Each row of M is roughly a mix of the hidden directions of one of a few groups; some rows fit no group.
M, 103 rows:
-67; -164; 14; -42; -463; 22; -191; 10; 108; -344
287; -30; 393; -46; 89; 153; 167; -260; 194; 101
-157; -127; 291; 6; 15; 209; 80; -237; 418; 90
-119; -16; -75; -132; -136; 20; -82; -429; 142; -384
360; 190; -19; 156; -72; -22; 10; -179; -363; 235
-118; -388; -27; 111; -140; 195; -93; 203; -153; 326
14; -208; 156; 215; -62; 236; 20; 29; -36; 489
67; 91; -56; 62; 396; -63; 271; 220; -333; -30
-194; 8; 145; 275; -99; 18; 43; -73; -175; 482
-240; -39; 333; -44; 409; 4; 192; -86; 175; 23
130; 72; -208; 125; -52; -235; -33; -165; -286; -407
-29; 1; -155; 129; 126; -340; 6; -187; -253; -377
351; 100; 29; 70; 109; 154; -18; 429; -207; 111
-130; -241; 418; -7; -206; 247; -77; 10; -115; -205
-54; -111; 290; -54; 206; 219; 87; -10; 300; 352
137; -48; 115; 8; -248; -355; -266; 139; 0; -320
112; -45; -297; -139; -314; 35; -188; 168; 195; -302
-356; 263; -72; 38; -126; -250; 36; -358; 12; -58
-225; -177; -43; -33; -268; -41; -49; -205; 145; -436
-2; -340; 60; 183; -431; 22; -39; -189; 55; -189
50; -313; 164; 120; 96; 264; 38; 82; -13; 430
-231; -363; 148; 2; 151; 126; 270; 151; 59; 263
-62; 193; 201; -230; 173; -18; 49; -127; 477; -65
85; 5; 349; 23; 11; 130; -15; -2; 439; 275
170; -98; -60; 89; -363; 33; -317; 131; -299; -156
-159; -144; 41; 84; -35; 186; -38; -444; 269; 230
-275; 33; 50; -231; 203; 150; -7; 265; 248; 294
24; -93; 111; 154; -173; 222; -33; -466; 231; 136
54; 133; 150; -345; 222; 198; 40; -71; 396; 21
-141; 122; 250; 26; 405; -59; 176; -248; -176; 159
-113; 276; -212; -219; 101; -168; 41; -168; 262; -309
61; -40; 184; 133; 168; 219; 56; -86; 152; 497
-110; -102; 286; -54; 27; 51; -82; -286; 458; -76
-231; -40; 117; 130; -251; -318; -121; -350; 79; -147
72; 180; -101; 77; 49; 224; 103; 323; -96; 429
-93; -214; -128; -130; -408; 37; -18; -104; -151; -354
-57; -16; 133; 84; 202; 324; 173; -188; 222; 355
-52; 24; -261; 303; 157; -135; 164; -374; -202; 25
-11; -42; 53; 128; 63; 131; 77; 318; -273; 436
-312; -65; 175; 147; 92; -165; 12; -372; 153; 252
-264; -6; 44; -422; 211; 243; 137; 66; 194; 24
-69; 185; 94; -334; -65; -161; 15; 104; 415; -205
-165; -246; 138; 37; -109; 34; -197; -418; 281; -36
215; -26; 22; -81; 55; -220; -121; 378; -168; -352
-3; -220; 4; 9; -187; 37; 11; 351; -454; 4
215; 1; 175; 170; 244; 74; -58; 178; 222; 399
-52; 168; -116; -219; 204; -120; -15; -260; -16; -445
-25; 487; -191; -92; 281; -127; 100; 134; 88; 23
-77; 181; 6; -213; -39; -80; -186; -353; 350; -201
-48; -51; 112; -50; 7; -244; -100; -343; 44; -453
-30; -125; 277; -13; 101; 404; 1; -72; 242; 290
32; 137; -300; -99; -139; 22; -64; 154; -376; -326
-99; -14; -46; -120; 200; -212; 48; -94; -21; -539
363; 152; 12; 53; 19; 107; -49; 384; -301; -67
-352; -49; -82; -43; -130; -52; 54; -402; 302; 63
-335; -248; 319; -114; 121; 115; 94; 1; 278; 109
-15; -93; -157; 34; -99; -281; 5; 206; -337; -368
-92; -225; -167; 133; -318; -148; -106; 214; -360; 0
92; 355; -222; 357; -36; 10; -43; -315; -5; 26
-101; -282; 124; 153; -145; 126; -65; -244; 234; 361
-195; 198; -60; 84; 30; 239; 182; -312; -29; 370
15; -141; 223; -149; 82; 168; 69; 301; 402; 175
-241; 64; -100; -310; 58; 157; -98; 13; 439; -124
22; -129; -180; 133; -150; -260; -44; 28; -292; -412
23; 237; 233; 129; 302; -273; -59; -280; -99; -173
107; -316; 49; -126; -83; -170; -173; 51; 304; -352
-383; 289; -63; 16; 189; -168; 149; -206; 1; 227
134; -20; -23; 141; -385; -97; -249; -24; -65; -389
-155; -206; 126; 161; -346; 172; -59; -248; 11; 303
-106; 312; -146; -46; 30; -239; 51; 347; -313; -57
-169; 32; -106; -86; 189; -18; 160; 396; -327; 203
104; 269; -209; 215; 171; -205; 19; 72; -404; 37
-8; 81; -227; -190; 149; -205; -43; 85; -70; -492
-25; 193; 33; -19; -1; 195; 0; -348; 412; 215
212; 20; -66; 188; -439; -217; -224; 114; -108; -121
-42; 4; -76; 77; 92; -255; 22; 42; -570; 9
-140; -99; 201; -294; 138; 171; 41; 18; 454; -49
147; -116; 374; 183; 194; -41; 215; 101; -145; 299
-199; 69; -242; -318; 260; -182; 104; 159; 234; -139
-238; 15; -105; -222; 89; -258; 17; -231; 152; -383
-169; -222; 62; -146; -45; 75; -27; 464; 62; 290
201; -81; 45; 113; -92; 291; -182; 183; -292; 328
246; -110; 36; -77; 140; -82; -75; 497; -182; -151
33; 12; -125; 19; 154; -306; 40; 55; -274; -448
-100; -122; 273; -26; 19; 128; -42; -223; 444; 222
97; -199; 298; 40; -273; 249; -280; 2; 210; 125
-166; -88; 105; 158; 59; 236; 126; -191; -50; 478
438; 116; -124; 246; -308; 100; -66; 13; 45; 146
73; -138; -54; 136; 122; 23; 96; 264; -381; 359
-77; -278; 220; 52; -246; 262; -172; -181; 281; 97
153; 30; -285; 216; -323; 35; -132; 32; -365; 68
115; -200; 10; 43; -76; 69; -70; 408; -411; 93
-163; -213; 249; -33; 96; 115; 98; 111; 482; -46
-112; 100; 102; 200; 139; 183; 132; -144; -152; 477
-47; -2; 164; -281; 239; 248; 145; 361; 41; 186
194; 157; 254; -165; 200; -111; 24; 413; 101; 162
-117; -204; 281; 164; -123; 43; 84; -478; 6; -19
52; -96; 23; 255; -129; 374; 100; -19; 4; 412
159; 96; -98; 29; -32; -226; 30; 375; -336; -251
198; -220; 192; 27; 292; 8; -26; 377; -233; 83
-159; -206; -22; 84; -432; 82; -134; -351; -68; 21
65; -208; 303; -61; -73; 23; 92; -445; 65; -234
-149; 47; 99; 84; 360; 38; 140; 88; -151; 438
One row of each group comes first, with its name. Which group is each row after those in?
147; 253; -159; -167; -14; -134; -36; 152; -123; -467
(18)
44; -283; 251; -1; 69; -33; 51; 459; -118; 192
(67)
-45; 156; 173; 76; 173; 214; 78; -44; 207; 476
(47)

-289; 44; -49; -110; 164; -189; 45; -318; 386; -7
(18)
-8; -282; -27; -54; -479; 180; -146; 53; 207; 50
(47)
220; 30; -175; 330; -257; -107; -55; 11; -370; 93
(47)
194; -197; 132; 118; -198; -103; -370; 75; -121; 315
(67)
-3; -105; 111; 172; -44; 262; -78; -324; 206; 370
(67)
40; -234; -128; 127; -32; -175; -65; 214; -493; 29
(67)
-25; -5; -51; -268; -166; 233; -120; -116; 464; -119
(47)
301; 346; -37; 170; -9; 283; 30; 128; -61; 269
(18)
-32; -71; 179; 163; -211; 149; 15; -515; 113; 68
(47)
